In the data rows, zero lies at 4.5, halfway between 4 and 5.
Here are some points, one per row:
[4 7 4 4 5 5 4 4 4 4 4 4 4 4 4 4 4 7 4 4 5 4 4 4 5 4 4 4 9 5 4 4 4 6 4 4]
[5 4 4 4 4 4 9 4 4 4 4 4 4 4 4 4 4 9 4 4 4 4 4 4 4 4 4 4 8 4 4 4 4 4 4 4]
[4 4 4 4 5 4 4 4 4 4 5 4 4 4 4 5 7 4 4 4 8 4 4 4 4 5 4 4 4 4 4 4 8 4 4 4]
[4 4 4 4 4 5 9 9 4 4 4 4 4 4 4 4 7 4 4 4 4 4 4 4 4 4 4 4 4 4 4 4 4 5 4 4]
[4 4 4 4 4 4 4 4 4 4 4 4 5 4 4 4 4 4 4 4 9 9 4 4 9 5 4 4 4 5 4 4 4 4 4 4]
[4 4 4 4 4 7 4 4 4 4 5 4 4 4 4 4 4 4 5 4 4 4 4 4 4 4 4 4 4 6 4 4 4 5 4 9]
[6 4 9 4 4 7 4 4 4 4 4 4 5 4 4 4 6 4 4 4 4 4 4 4 4 4 4 4 4 4 4 4 4 7 4 5]
[4 4 9 4 4 8 5 4 4 4 4 4 4 5 4 4 5 4 4 4 4 4 4 4 4 4 8 4 4 4 4 4 4 4 4 4]
[4 4 4 4 9 4 4 4 4 4 4 4 5 4 8 4 4 4 4 4 4 4 4 4 9 4 4 4 4 4 4 4 4 4 4 5]
[4 4 4 4 9 4 4 4 4 5 4 4 4 4 9 4 4 5 5 4 4 4 4 4 4 9 4 4 4 4 4 4 5 4 4 4]
[4 4 9 4 4 4 4 4 4 4 4 4 9 5 4 9 4 4 4 4 4 4 4 4 4 4 4 4 4 4 4 4 4 6 4 4]
[4 4 4 9 4 4 5 4 4 5 4 4 4 4 4 9 4 4 4 4 4 4 4 4 4 4 4 4 9 4 4 4 4 4 4 4]
[4 9 4 4 4 9 4 4 4 4 4 4 4 5 4 4 4 4 4 4 4 4 4 4 4 4 4 4 8 4 4 4 4 4 4 4]
[4 4 4 4 5 5 4 9 8 4 4 4 4 4 5 4 4 4 4 4 4 4 4 4 4 4 4 4 4 4 4 4 4 4 4 4]
[4 4 4 4 4 4 4 4 4 4 4 4 4 4 4 4 4 4 4 9 5 4 4 9 4 4 4 9 4 5 4 4 4 4 4 4]
[4 4 4 4 4 6 4 4 4 4 4 9 5 4 4 4 4 4 4 4 7 9 4 4 4 4 4 4 4 5 4 4 4 4 4 4]
[4 4 4 4 4 4 4 4 4 4 4 4 4 4 8 4 4 5 4 4 9 4 4 4 4 9 4 4 4 4 4 4 4 4 4 4]
[9 4 4 4 4 4 4 9 4 4 4 4 4 4 4 4 4 4 4 4 4 4 4 4 4 4 4 4 4 4 9 4 4 4 4 4]
[4 4 4 4 5 4 4 4 4 4 7 4 5 8 4 4 4 4 4 4 4 4 4 4 4 4 4 4 7 4 4 4 4 4 4 4]
[4 4 4 4 4 4 4 4 4 4 9 4 4 4 4 4 4 7 7 4 4 4 4 4 5 5 5 4 4 4 4 4 4 4 4 4]
[4 4 4 4 4 4 4 4 4 5 4 4 4 4 4 4 4 4 4 9 4 5 4 4 4 4 9 4 5 4 4 9 4 4 4 4]
[4 4 4 4 4 4 4 8 4 4 4 4 5 4 4 4 4 4 5 4 4 9 4 4 4 4 4 4 4 5 4 8 4 4 4 4]
[4 4 4 4 4 4 4 4 4 5 4 4 4 4 4 4 5 4 4 9 4 4 4 9 4 5 4 4 4 4 4 4 4 4 4 8]
[4 4 4 4 4 4 4 4 4 4 4 4 4 4 6 9 4 4 4 4 4 5 4 9 4 4 4 4 4 4 4 4 4 4 4 4]
[4 4 4 4 4 5 4 4 4 4 9 4 4 5 4 4 4 4 7 4 4 4 4 4 5 4 4 4 4 9 4 4 4 4 4 5]
[5 4 4 4 4 4 4 4 4 5 4 4 4 4 4 4 4 9 9 4 4 4 8 4 4 4 4 4 4 4 4 4 4 4 4 4]
[4 4 4 4 4 4 4 4 4 5 4 4 4 4 4 4 4 8 9 4 4 4 9 4 4 4 4 4 4 4 4 4 4 4 4 4]
[4 4 4 4 4 6 9 4 4 4 4 4 4 4 4 4 4 4 4 4 4 4 4 4 4 4 4 4 4 5 9 9 4 4 4 4]
[5 4 4 4 5 4 4 4 4 4 4 4 4 4 4 5 4 5 9 4 4 4 4 4 4 4 7 4 4 4 4 4 4 4 4 4]
[4 4 4 9 4 5 4 4 4 6 4 4 5 5 4 4 4 4 4 4 5 4 4 4 4 4 4 4 4 4 9 9 4 4 4 4]
[4 4 4 4 4 4 4 4 4 4 9 4 4 9 4 4 4 4 4 4 9 4 4 4 4 4 4 4 4 4 4 4 4 5 4 4]
[4 4 4 7 4 4 4 4 4 4 4 4 4 4 4 4 4 4 8 4 4 4 4 4 4 4 4 8 4 5 4 4 4 4 4 4]
[4 4 4 4 4 4 4 9 4 5 4 4 4 4 4 4 4 4 4 4 4 5 4 4 4 4 5 4 4 4 9 9 4 4 4 4]
[4 4 4 4 4 4 4 4 4 5 8 4 4 9 4 4 4 4 4 4 4 4 4 4 4 4 4 4 4 5 4 4 4 6 4 5]
[8 4 4 4 4 9 4 4 5 4 4 4 5 4 5 4 5 4 4 4 4 5 4 4 4 4 4 4 6 5 8 4 5 4 4 4]
[5 4 4 4 4 4 4 4 4 4 4 4 4 9 4 4 4 4 9 4 4 4 4 4 5 5 4 9 4 4 4 4 4 5 4 4]
[8 4 4 9 4 4 4 4 4 4 4 4 4 4 5 4 4 4 4 4 4 4 4 4 4 4 4 8 4 4 4 4 4 4 4 4]
[8 4 4 4 4 5 4 4 4 6 4 4 5 4 5 4 6 4 5 4 4 5 4 4 4 4 4 4 4 4 9 4 5 5 9 4]
[4 4 4 4 4 4 4 4 4 4 4 4 4 4 8 4 4 4 4 4 9 4 4 9 4 4 4 4 4 4 4 4 4 5 4 4]
[9 4 4 4 4 4 4 4 4 4 4 4 4 4 6 4 5 4 4 4 5 4 4 9 5 5 4 4 5 4 4 4 4 4 9 4]
[4 4 4 4 4 9 4 4 4 4 5 4 4 9 4 4 4 4 4 4 4 4 4 4 4 4 4 4 4 4 4 4 4 4 9 4]
[6 4 4 4 4 4 4 4 4 4 9 4 4 4 5 4 9 4 4 5 4 4 4 4 4 4 4 4 4 4 4 4 4 4 4 4]
[6 4 4 4 4 4 4 4 4 4 4 4 4 4 5 4 8 4 5 4 4 4 4 9 5 4 4 4 4 4 4 4 4 4 9 4]
[4 4 4 4 4 4 4 4 4 4 5 9 4 4 6 4 9 4 4 4 4 4 4 4 4 4 4 9 4 4 4 4 4 4 4 4]
[4 4 9 4 4 4 4 4 4 4 4 4 4 4 4 4 9 5 4 4 4 4 4 4 4 4 4 4 4 5 4 4 9 4 4 4]
[4 4 9 4 4 4 4 4 4 4 4 4 4 4 4 4 9 4 4 4 4 4 4 4 4 4 4 4 4 4 4 4 9 4 4 4]
[4 9 4 4 4 4 4 4 9 4 4 4 4 4 4 4 4 4 4 4 4 4 9 4 4 4 4 4 4 4 4 4 4 4 4 4]
[4 9 4 4 4 4 4 4 9 4 4 4 4 4 4 4 4 4 4 4 4 4 4 8 4 4 4 4 4 4 4 4 4 4 4 4]
[4 9 4 4 4 4 4 4 9 4 4 4 5 4 4 4 4 4 4 4 4 5 4 4 9 4 4 4 4 4 4 4 5 6 4 4]
[4 9 4 4 4 4 4 4 9 4 4 4 4 5 4 4 4 4 4 4 4 4 9 4 4 4 5 4 4 4 4 4 4 4 4 4]
[4 7 4 9 4 4 4 4 4 4 4 4 4 4 7 4 4 4 4 4 4 4 9 4 4 4 4 4 4 4 4 4 4 4 4 4]
[4 4 4 4 4 4 4 4 4 6 4 4 4 4 4 4 4 5 5 4 4 9 4 4 8 4 8 4 4 6 4 4 4 4 4 4]
[4 4 4 4 4 4 4 4 4 4 4 4 4 4 4 4 4 8 4 4 5 4 8 4 4 4 9 4 4 4 4 4 4 5 4 4]
[4 4 4 4 5 4 4 4 4 4 4 4 4 9 4 4 4 4 4 8 5 4 4 4 4 4 4 4 4 5 4 4 4 4 4 6]
[4 4 4 4 4 7 4 4 4 4 4 4 4 4 4 4 4 4 4 4 4 4 4 4 4 9 4 4 6 4 4 5 4 4 4 9]
[5 4 4 4 4 4 4 4 4 4 4 4 4 4 9 9 4 7 4 4 4 5 4 4 4 4 4 4 4 4 4 4 4 4 4 4]
[4 4 4 8 4 4 4 4 4 5 4 4 9 9 4 4 4 4 4 4 4 4 4 4 4 4 4 4 4 4 4 4 4 4 4 4]
[7 4 4 4 5 4 4 9 4 4 4 9 4 4 7 4 4 4 4 4 4 4 4 4 5 4 4 4 4 4 4 4 4 4 4 4]
[4 4 4 4 4 5 4 4 4 4 4 4 4 4 4 4 4 4 4 4 4 5 4 4 4 9 4 4 4 9 4 4 4 9 4 4]
[9 4 4 4 4 4 4 4 4 5 5 9 4 4 4 5 4 4 5 4 4 4 4 4 4 4 4 4 4 4 4 4 4 4 9 5]
[7 4 4 4 5 4 4 4 4 4 5 4 4 4 6 4 4 4 4 4 4 4 4 4 4 4 4 4 4 6 9 4 4 4 9 4]
[4 4 4 4 4 4 4 9 4 4 4 9 4 4 4 9 4 4 4 4 4 4 4 4 4 4 4 4 4 5 4 4 4 4 4 4]
[4 4 4 4 4 4 4 4 4 4 4 4 4 4 4 4 4 4 4 4 5 5 4 9 4 5 4 8 4 4 4 4 4 4 4 7]
[4 4 4 4 4 4 4 4 4 4 4 4 4 4 4 4 4 4 4 4 4 6 4 4 4 4 4 9 4 9 4 4 4 4 4 8]
[4 7 4 4 4 8 4 4 4 4 4 4 5 4 4 5 5 4 5 4 4 4 4 4 4 4 4 4 4 4 4 4 6 4 4 4]
[4 8 4 4 4 7 4 4 4 4 4 4 4 4 4 4 4 4 4 4 4 4 4 4 4 4 4 4 4 5 4 4 4 5 4 8]
[4 4 4 4 4 4 4 4 4 4 5 4 9 4 5 4 4 4 4 4 4 4 4 4 4 4 4 9 4 5 4 4 4 4 4 8]
[4 9 4 4 4 4 4 4 4 4 4 4 4 4 4 5 4 4 4 4 4 4 6 4 5 4 4 4 4 6 4 4 8 6 4 4]
[4 4 4 4 5 6 5 4 9 4 4 4 4 4 4 4 4 7 4 4 9 4 4 4 4 6 5 4 5 4 4 4 4 6 4 4]
[4 4 4 4 4 4 4 4 4 4 4 4 4 4 4 4 4 4 4 4 9 5 4 4 4 4 9 9 4 4 4 4 4 4 4 4]
[4 4 9 4 4 4 4 4 4 5 4 4 9 4 4 4 4 4 4 4 4 4 4 4 4 6 4 4 4 4 4 4 9 4 4 5]
[7 8 4 4 4 4 4 4 4 5 5 4 4 4 4 4 4 4 5 4 4 4 4 4 4 4 4 4 4 4 4 4 9 4 4 4]
[5 4 4 4 4 4 4 4 5 4 4 4 4 4 5 4 4 9 4 4 4 4 9 4 4 4 4 4 9 4 4 4 4 4 4 4]
[4 4 4 4 4 4 5 4 4 4 4 4 4 4 4 4 4 4 4 9 4 5 4 4 5 4 9 4 4 4 4 9 4 8 4 4]
[4 4 4 9 4 4 4 4 4 4 4 8 4 4 4 4 4 4 4 4 4 9 4 4 4 4 4 4 4 4 4 4 4 6 4 4]
[4 4 4 4 9 4 4 4 4 4 5 9 4 4 9 4 4 4 4 4 4 4 4 4 4 4 4 4 4 4 4 4 4 4 4 4]
There is one direction along which these points spread out most. Take the direction at right angles to it along which they spread out most. Go by this last direction. Where along it does each point below lie, from 0 to 99? 50 is the average, and the first point above lies past it. One standard deviation of the points above along it is 16.
[4 4 4 4 4 4 4 4 4 4 4 4 4 4 4 4 7 7 4 4 4 4 4 4 4 4 4 4 8 4 4 4 4 4 4 4] >> 55
[4 4 4 4 4 4 4 4 4 4 4 4 4 4 4 4 4 8 4 5 4 4 7 4 4 4 4 4 8 4 4 4 4 4 4 4] >> 56
[4 4 4 4 4 4 4 9 4 4 4 4 4 4 4 5 4 9 9 4 5 4 4 4 4 4 4 4 4 4 4 4 4 4 4 4] >> 57
[5 4 4 9 4 4 4 4 4 4 4 4 4 4 4 4 4 4 4 4 4 4 4 4 4 4 4 4 4 4 9 4 4 5 4 4] >> 67
[4 4 4 4 4 4 9 9 4 4 4 4 4 4 4 4 4 4 4 4 4 4 4 9 4 4 4 4 4 4 4 4 4 6 4 4] >> 55
[4 4 4 4 4 9 4 4 4 4 4 4 4 9 4 4 4 4 4 4 4 4 4 4 5 5 5 4 4 5 4 7 4 5 4 4] >> 45
[4 5 4 4 4 4 4 4 4 4 4 4 4 4 4 4 4 4 4 4 4 4 4 4 4 8 4 4 4 4 4 4 4 7 4 8] >> 38
[4 4 4 4 4 4 4 4 8 5 4 4 4 4 4 4 4 4 4 4 4 4 8 4 4 4 4 4 5 4 8 4 4 4 4 4] >> 71
[4 4 4 4 4 4 4 4 4 4 4 4 4 4 4 4 4 5 4 4 4 5 4 4 4 9 4 4 4 4 4 4 4 9 4 9] >> 33
[4 4 4 4 4 4 4 4 4 9 4 4 4 4 5 4 4 4 4 4 4 4 4 4 4 4 4 4 4 5 4 4 4 9 4 9] >> 39
[4 4 4 4 4 4 4 4 4 9 4 4 4 4 4 4 4 7 4 4 4 6 4 4 4 4 4 4 6 4 4 4 4 4 4 5] >> 50
[4 4 4 9 4 4 5 4 4 4 4 4 4 4 4 9 4 4 4 4 4 4 4 4 4 4 4 4 9 4 4 4 4 4 4 4] >> 57
[4 4 4 4 4 4 4 4 4 9 4 4 4 4 4 4 8 4 4 4 4 4 4 4 5 4 4 4 4 4 4 9 4 4 4 4] >> 56
